Here are some points, one per row:
[-37 15 -5 28 5 26 -42 -16 -29 13 -24 -6 -7 -9 11 -17 -11 -29 15 7 -2 19 8 -5 11 4 8 -15 -46 -22 23 4 52 20 -15 19 -4 -7 -32 -15 14 -11 -25 -68 17 14 37 -3]
[42 46 14 26 10 8 -1 -25 -22 -11 -11 -21 -15 -10 -7 -35 -15 -26 -28 -41 -30 -17 26 48 25 -30 -47 -35 1 -11 -8 -15 -43 -45 -59 -64 -55 -14 22 29 17 17 -26 -18 -17 7 -17 -10]
[1 -22 -36 17 33 5 17 -14 -2 -15 -9 7 -26 16 -37 13 -21 -10 -42 22 36 -14 14 43 -12 16 12 4 0 -6 0 -19 19 3 6 -7 -13 -20 -2 -73 11 10 3 1 -49 9 25 -43]
[3 -6 -37 2 38 18 -8 29 15 -3 10 32 14 -22 -3 -10 -8 1 29 -6 23 63 19 60 29 26 33 -6 40 -4 24 10 -17 12 12 22 -7 32 38 36 26 13 13 42 25 44 37 22]
[-25 -29 -13 -21 -12 3 -11 -28 -45 -48 -75 -11 28 17 19 33 10 36 0 -1 -17 15 -23 -1 -45 -8 48 14 -41 -43 -25 -18 -37 -27 -36 -43 -19 -23 -7 16 13 6 34 31 9 16 -5 10]
[-13 -3 -13 12 10 -21 -42 -25 19 48 6 28 50 77 12 13 1 -10 -11 -2 17 -15 9 -17 -15 2 -58 2 -1 -8 -18 0 -15 39 -19 -11 -17 12 16 -19 8 22 11 34 52 6 21 26]
[-30 -29 -13 0 -12 -2 27 37 -13 38 -6 -37 -1 -16 -17 10 -38 -5 -43 0 -12 54 52 9 -3 -19 3 35 12 2 -50 -16 -18 0 6 19 -6 -27 -7 -6 -14 -16 -42 1 13 -35 -2 7]
[-5 -10 2 7 -25 22 -30 39 20 48 -34 14 -34 -5 -15 -2 19 -6 16 -34 -22 -43 -49 15 0 -29 32 -18 29 18 3 1 3 5 10 4 -34 -35 3 -31 -14 -33 9 21 17 1 -5 -4]
[4 -9 -17 -43 -36 -20 18 42 -37 -5 -16 -19 32 72 18 0 56 16 14 -35 3 -2 2 -1 16 27 -14 -24 38 2 -2 -6 43 1 3 -1 -6 11 -3 5 -15 -12 -31 -21 -36 26 -5 9]
[26 62 -6 31 17 20 3 -32 4 9 22 -39 24 41 -14 48 -6 -10 19 -6 -42 15 -21 1 14 30 32 39 39 -2 23 27 20 -11 17 30 -7 -45 3 5 3 23 14 -10 -8 -12 -21 10]
[-2 -18 1 -28 -30 10 -33 -28 14 -23 28 59 6 -15 -3 -29 14 6 -7 -11 -28 -22 3 -12 -5 -17 -3 38 9 4 -54 28 12 8 -4 38 -45 2 -7 15 23 15 -11 -6 -44 -22 11 17]
[-19 49 52 4 12 -4 13 -7 -48 2 6 -17 -37 2 -12 -24 14 37 4 1 4 28 -19 -14 -37 -2 -7 21 11 29 30 -6 6 30 -32 27 -21 36 24 -14 -12 -11 14 28 -7 -17 12 -13]
[3 12 49 28 -14 21 -14 -2 20 3 7 26 -41 26 2 49 15 51 36 23 44 13 42 16 56 9 18 48 2 32 -13 -24 2 -23 -33 -19 3 -9 -8 14 5 -25 6 -12 -2 28 -5 12]
[19 -19 -1 -14 -19 13 3 17 30 10 7 -28 25 -24 -17 -6 -4 -28 32 25 37 32 24 1 -34 -7 -19 -11 15 33 20 -17 14 11 -12 -39 -39 -5 -68 13 -8 6 55 -17 -17 -17 1 -4]
[-39 -21 10 42 -9 38 1 11 7 -1 23 4 4 -8 23 -15 -18 48 0 10 -29 -14 0 -1 4 5 -44 -37 2 -51 11 -22 -20 16 12 35 23 -7 -5 -15 7 4 19 5 -39 19 -48 11]
[-14 -19 6 -12 33 5 -17 -5 1 32 -25 -20 3 -27 -20 -16 -14 -19 28 -12 15 -16 -53 -29 32 49 -28 12 -5 -3 -18 -38 -40 -49 -13 3 40 22 -14 4 31 -4 -10 5 -31 -34 9 14]
[-37 -13 -17 7 24 25 25 -32 7 -15 -28 22 -47 14 47 1 13 -22 -15 -10 -7 9 -7 -4 10 17 -13 10 17 46 17 0 30 5 33 -15 3 23 -4 45 -9 28 6 19 12 -32 -46 -34]
[13 -16 -3 51 44 -20 19 16 -34 12 -11 18 20 -4 -28 11 3 6 4 -10 36 -39 11 -20 -12 -31 12 5 -31 2 35 33 5 -24 21 27 -22 27 -7 33 -11 -23 -2 -22 -7 -7 -37 16]
[16 14 -17 -4 0 -23 -36 6 7 29 26 5 -24 3 -17 -52 5 45 -27 -14 -2 -11 4 -17 -32 30 40 19 2 -26 -21 -29 -17 1 34 -17 11 14 -31 26 2 46 -7 -29 21 10 -20 -15]
[-2 18 16 -2 14 9 -18 5 38 -11 5 -46 -8 23 9 -3 -3 -4 7 49 25 -23 -16 35 -51 3 13 -45 -27 1 -31 31 7 12 11 16 16 16 19 41 30 -34 -42 9 -17 -12 -23 2]
[-2 -25 -18 -7 -40 1 -17 -20 15 26 24 -20 -1 -13 -11 -17 -43 56 16 9 9 3 -13 -5 14 3 6 -16 -21 -4 27 57 41 -32 -10 -43 -5 10 18 -12 -50 6 -19 22 -9 -16 17 -3]
[11 -43 45 14 2 7 25 -27 -24 -7 -4 -20 8 -6 -23 -33 -19 -29 -27 9 -13 -39 9 -8 -6 6 10 8 31 40 6 7 28 3 10 15 33 -3 11 30 8 19 23 32 35 64 46 55]
[13 -12 -32 8 -6 -37 -24 -31 0 -29 32 -15 16 14 63 10 -25 20 25 -44 -15 -33 18 -10 -15 -41 25 -3 23 25 -1 -52 -9 -16 8 14 13 3 -10 -3 -7 -37 -2 2 -2 -28 42 -25]
[23 -8 -49 12 -5 17 14 27 -10 6 20 -30 -36 -18 30 29 -1 -18 -7 -44 19 8 -8 -34 4 2 -7 -19 -51 35 -39 15 -2 31 -26 25 14 -6 13 7 0 44 25 8 -4 32 -15 11]
[-23 3 -41 -10 -12 -15 2 -13 21 8 13 23 20 -15 -52 -8 63 8 -11 -24 -15 1 3 32 -28 -13 -7 5 -11 16 16 -16 16 4 -30 0 65 -23 35 14 -17 -10 7 -19 -13 -27 -8 8]
[20 51 1 -7 -22 -7 -19 56 -37 -27 -17 19 -21 0 4 20 -33 -3 6 19 -4 -16 -6 34 -9 -36 -53 4 -14 -5 -3 4 24 -16 43 4 43 13 9 17 8 40 43 15 19 -20 30 19]
[95 34 8 -8 -1 -4 18 -43 -10 18 -26 8 7 -26 20 -17 9 4 -14 27 2 28 -2 18 17 -4 -8 -21 -32 -24 -29 -28 12 23 18 28 19 7 -27 -22 -19 -44 -7 24 1 -5 -18 19]
[-19 -3 32 12 28 -32 18 20 11 -47 20 20 -19 3 -10 -18 -17 -15 3 -52 -1 28 4 25 -5 33 -13 -2 -12 -31 -30 40 28 -5 2 -28 -2 -28 -58 -31 -10 -39 1 10 29 -15 -11 18]
[-21 19 -24 2 49 46 32 -7 -3 -9 8 -6 27 -23 -1 -2 26 30 13 22 -19 -4 -25 -17 -1 -37 -4 6 18 33 -37 9 6 9 31 -48 -1 31 4 -45 -2 -25 -4 -36 16 26 0 7]
[3 14 -17 -14 14 -47 11 40 39 -4 -36 16 -4 -5 12 -40 -23 -5 37 57 -20 9 1 -41 2 -16 -3 19 3 17 24 -7 14 7 -15 -16 -23 -48 6 -6 -12 3 -24 17 -31 24 -12 3]
[6 12 45 21 -23 0 28 -10 15 -20 -21 7 27 2 -26 -3 -7 15 17 -26 17 14 -34 3 6 -9 -26 -7 -36 5 -8 10 -26 26 35 33 7 -24 9 17 -21 27 -26 -17 -7 18 27 -58]
[36 -23 18 6 -4 -21 -16 14 0 -29 -11 -14 2 -19 -26 15 -8 17 0 -8 -8 7 3 -42 30 3 -10 -22 11 -20 -1 5 24 50 13 -15 4 12 61 8 72 -14 27 -17 22 -34 -15 -41]
[33 -4 11 -39 23 73 9 35 18 -16 -10 18 1 -14 8 51 -13 5 -32 -25 -13 -24 4 -24 -40 27 -14 32 10 -6 55 1 4 9 -14 -6 1 6 -1 0 -21 -11 -45 -1 3 -2 9 -1]
[-29 23 28 -4 1 8 -36 -2 20 -44 -11 -28 2 -8 -20 -5 5 -45 -23 -4 30 -3 37 -16 40 18 25 -11 -18 -29 -16 -41 -12 3 40 10 -18 11 25 -21 -69 -7 11 -2 -8 -10 -15 16]
[4 -11 -3 -1 -16 -5 19 20 -15 -8 39 42 12 16 -18 8 -21 -33 22 43 -40 -10 -26 -7 -4 44 21 -34 -34 9 -25 -50 -22 -49 -42 12 -18 34 15 -10 -12 12 1 -15 25 -8 -10 -23]
[-4 -6 -7 -15 -24 -13 -45 -24 -36 -16 20 35 13 15 14 -4 -30 -45 -45 20 58 53 -38 -26 -12 -38 -1 1 52 18 17 19 -31 -18 -8 0 14 -17 -7 -12 -10 -25 -9 -25 -13 8 -29 -13]
[7 -2 44 31 12 -15 -3 25 -18 17 -4 8 49 -17 71 10 35 -1 -21 24 -17 -8 20 46 35 41 43 30 10 27 7 40 -9 20 -14 -14 18 6 -6 -10 -2 17 4 -8 -18 -28 10 -27]
[2 -2 -21 -13 -23 18 40 1 -4 -26 10 -18 -6 -15 10 -22 47 31 20 38 54 -23 15 -12 7 13 -3 -6 20 2 27 19 -34 -23 -3 9 -18 -57 -9 -31 17 22 -12 1 49 -34 5 13]
[-27 18 11 -26 -16 -26 11 -4 1 48 52 10 11 -49 20 34 28 -33 -18 2 7 -15 -12 -16 -14 -1 -10 15 -19 -45 -9 -26 20 -21 26 -18 -17 -19 23 28 23 -11 14 26 0 37 10 -28]
[-17 25 -8 -33 -49 -2 47 5 49 17 -1 -4 14 35 13 -24 -35 -11 -39 -26 -3 2 -4 6 19 -13 27 20 -26 19 40 10 -10 -10 8 5 4 42 1 -16 60 -7 29 2 10 14 -13 22]
[-3 -16 -8 -32 -8 -66 -43 -26 17 4 -7 -23 -31 -30 -18 70 38 15 1 13 -42 4 7 16 3 -6 -35 -14 0 30 37 27 -32 -4 13 19 -13 27 -36 -19 -4 6 -17 -6 12 28 -10 2]
[-4 -16 -11 -39 -5 -3 37 -17 -17 20 5 1 -35 6 2 -6 -32 -26 56 9 -3 -34 8 5 5 -4 9 25 16 -50 -4 21 -40 60 -18 -4 16 12 4 8 -39 -15 2 -31 6 -6 -3 -15]
[11 -9 21 11 30 4 25 5 39 3 -1 7 -22 15 0 11 38 -11 -23 0 -23 23 9 -45 9 -53 24 -50 7 -49 0 8 5 -22 -19 12 26 28 -13 9 -5 41 13 11 -7 -15 40 -1]
There is one direction along which these points spread out most. Take the direction at right angles to it along which they spread out most. Go by this last direction. How far along it is each point below, from 0 to 99? 50 is the average, and the first point above lies past it. One standard deviation of the points above along it is 16.
[-3 -16 -8 -32 -8 -66 -43 -26 17 4 -7 -23 -31 -30 -18 70 38 15 1 13 -42 4 7 16 3 -6 -35 -14 0 30 37 27 -32 -4 13 19 -13 27 -36 -19 -4 6 -17 -6 12 28 -10 2] 62
[1 -22 -36 17 33 5 17 -14 -2 -15 -9 7 -26 16 -37 13 -21 -10 -42 22 36 -14 14 43 -12 16 12 4 0 -6 0 -19 19 3 6 -7 -13 -20 -2 -73 11 10 3 1 -49 9 25 -43] 66
[-2 -25 -18 -7 -40 1 -17 -20 15 26 24 -20 -1 -13 -11 -17 -43 56 16 9 9 3 -13 -5 14 3 6 -16 -21 -4 27 57 41 -32 -10 -43 -5 10 18 -12 -50 6 -19 22 -9 -16 17 -3] 67
[19 -19 -1 -14 -19 13 3 17 30 10 7 -28 25 -24 -17 -6 -4 -28 32 25 37 32 24 1 -34 -7 -19 -11 15 33 20 -17 14 11 -12 -39 -39 -5 -68 13 -8 6 55 -17 -17 -17 1 -4] 76
[-37 15 -5 28 5 26 -42 -16 -29 13 -24 -6 -7 -9 11 -17 -11 -29 15 7 -2 19 8 -5 11 4 8 -15 -46 -22 23 4 52 20 -15 19 -4 -7 -32 -15 14 -11 -25 -68 17 14 37 -3] 56
[-30 -29 -13 0 -12 -2 27 37 -13 38 -6 -37 -1 -16 -17 10 -38 -5 -43 0 -12 54 52 9 -3 -19 3 35 12 2 -50 -16 -18 0 6 19 -6 -27 -7 -6 -14 -16 -42 1 13 -35 -2 7] 65
[-23 3 -41 -10 -12 -15 2 -13 21 8 13 23 20 -15 -52 -8 63 8 -11 -24 -15 1 3 32 -28 -13 -7 5 -11 16 16 -16 16 4 -30 0 65 -23 35 14 -17 -10 7 -19 -13 -27 -8 8] 51
[-2 -18 1 -28 -30 10 -33 -28 14 -23 28 59 6 -15 -3 -29 14 6 -7 -11 -28 -22 3 -12 -5 -17 -3 38 9 4 -54 28 12 8 -4 38 -45 2 -7 15 23 15 -11 -6 -44 -22 11 17] 48
[33 -4 11 -39 23 73 9 35 18 -16 -10 18 1 -14 8 51 -13 5 -32 -25 -13 -24 4 -24 -40 27 -14 32 10 -6 55 1 4 9 -14 -6 1 6 -1 0 -21 -11 -45 -1 3 -2 9 -1] 61
[2 -2 -21 -13 -23 18 40 1 -4 -26 10 -18 -6 -15 10 -22 47 31 20 38 54 -23 15 -12 7 13 -3 -6 20 2 27 19 -34 -23 -3 9 -18 -57 -9 -31 17 22 -12 1 49 -34 5 13] 77
[-21 19 -24 2 49 46 32 -7 -3 -9 8 -6 27 -23 -1 -2 26 30 13 22 -19 -4 -25 -17 -1 -37 -4 6 18 33 -37 9 6 9 31 -48 -1 31 4 -45 -2 -25 -4 -36 16 26 0 7] 63
[36 -23 18 6 -4 -21 -16 14 0 -29 -11 -14 2 -19 -26 15 -8 17 0 -8 -8 7 3 -42 30 3 -10 -22 11 -20 -1 5 24 50 13 -15 4 12 61 8 72 -14 27 -17 22 -34 -15 -41] 27
[4 -11 -3 -1 -16 -5 19 20 -15 -8 39 42 12 16 -18 8 -21 -33 22 43 -40 -10 -26 -7 -4 44 21 -34 -34 9 -25 -50 -22 -49 -42 12 -18 34 15 -10 -12 12 1 -15 25 -8 -10 -23] 36
[3 -6 -37 2 38 18 -8 29 15 -3 10 32 14 -22 -3 -10 -8 1 29 -6 23 63 19 60 29 26 33 -6 40 -4 24 10 -17 12 12 22 -7 32 38 36 26 13 13 42 25 44 37 22] 39
